In the rows, 128 means zero.
One turn moves each row of this set onto another row. After a few examples, where does it send each row asked below?
G: [116 115 127 113 161 121 130  93 127 107 109 133 121 135 113]
R: [105 125 134 141 123 127 122  95 106 127  99 126 146 115 151]
Y: [105 120 142 127 128 168 149 100  97 135 119 119 144 162 133]
A: [100 127 132 138 127 126 112  99 109 131  97 128 150 120 153]
Z: [102 123 123 120 123 137 116 134 137  99  99 114 147 148 112]
B: [105 129 135 145 124 125 117  90 105 127 102 131 147 120 151]
X: [113 106 147 123 115 115 138  93 107 110 108 158 131 153  97]
L: [119 112 141 127 132 163 122  93  98 132 106 103 146 133 115]
V: [108 116 139 123 118 174 146 101  99 133 120 119 140 158 129]
T: [112 109 143 116 112 118 141  95 100 106 113 156 130 152  99]
N: [130 127 135 157 117 130 122 113 132 120 100 134 147 124 133]
C: [ 93 101 154 133 109 147 118  90 103 112 125 152 132 155 109]
U: [108 117 136 127 124 174 148 106 101 135 120 117 144 163 121]
H: [106 100 121 127 140 144 110 118 129 110 129 131 126 145 149]
M: [ 92 131 130 142 121 122 139 119 120  94 112 115 135 154  97]
Q: [124 118 133 124 140 145 136 126 121 126 140 150 121 155 123]
D: [104 122 116 115 121 127 116 129 139 102  96 124 147 148 110]
S: [101 124 119 120 120 135 123 132 141  98  99 123 146 142 113]
E: [118 107 142 118 115 119 145  94 103 110 110 155 132 164 101]
W: [102 129 124 127 144 128 133  85 107 129 123 121 104 145 133]

C goes to L
W goes to H
Where do these go?
U goes to B
E goes to Y
R goes to S

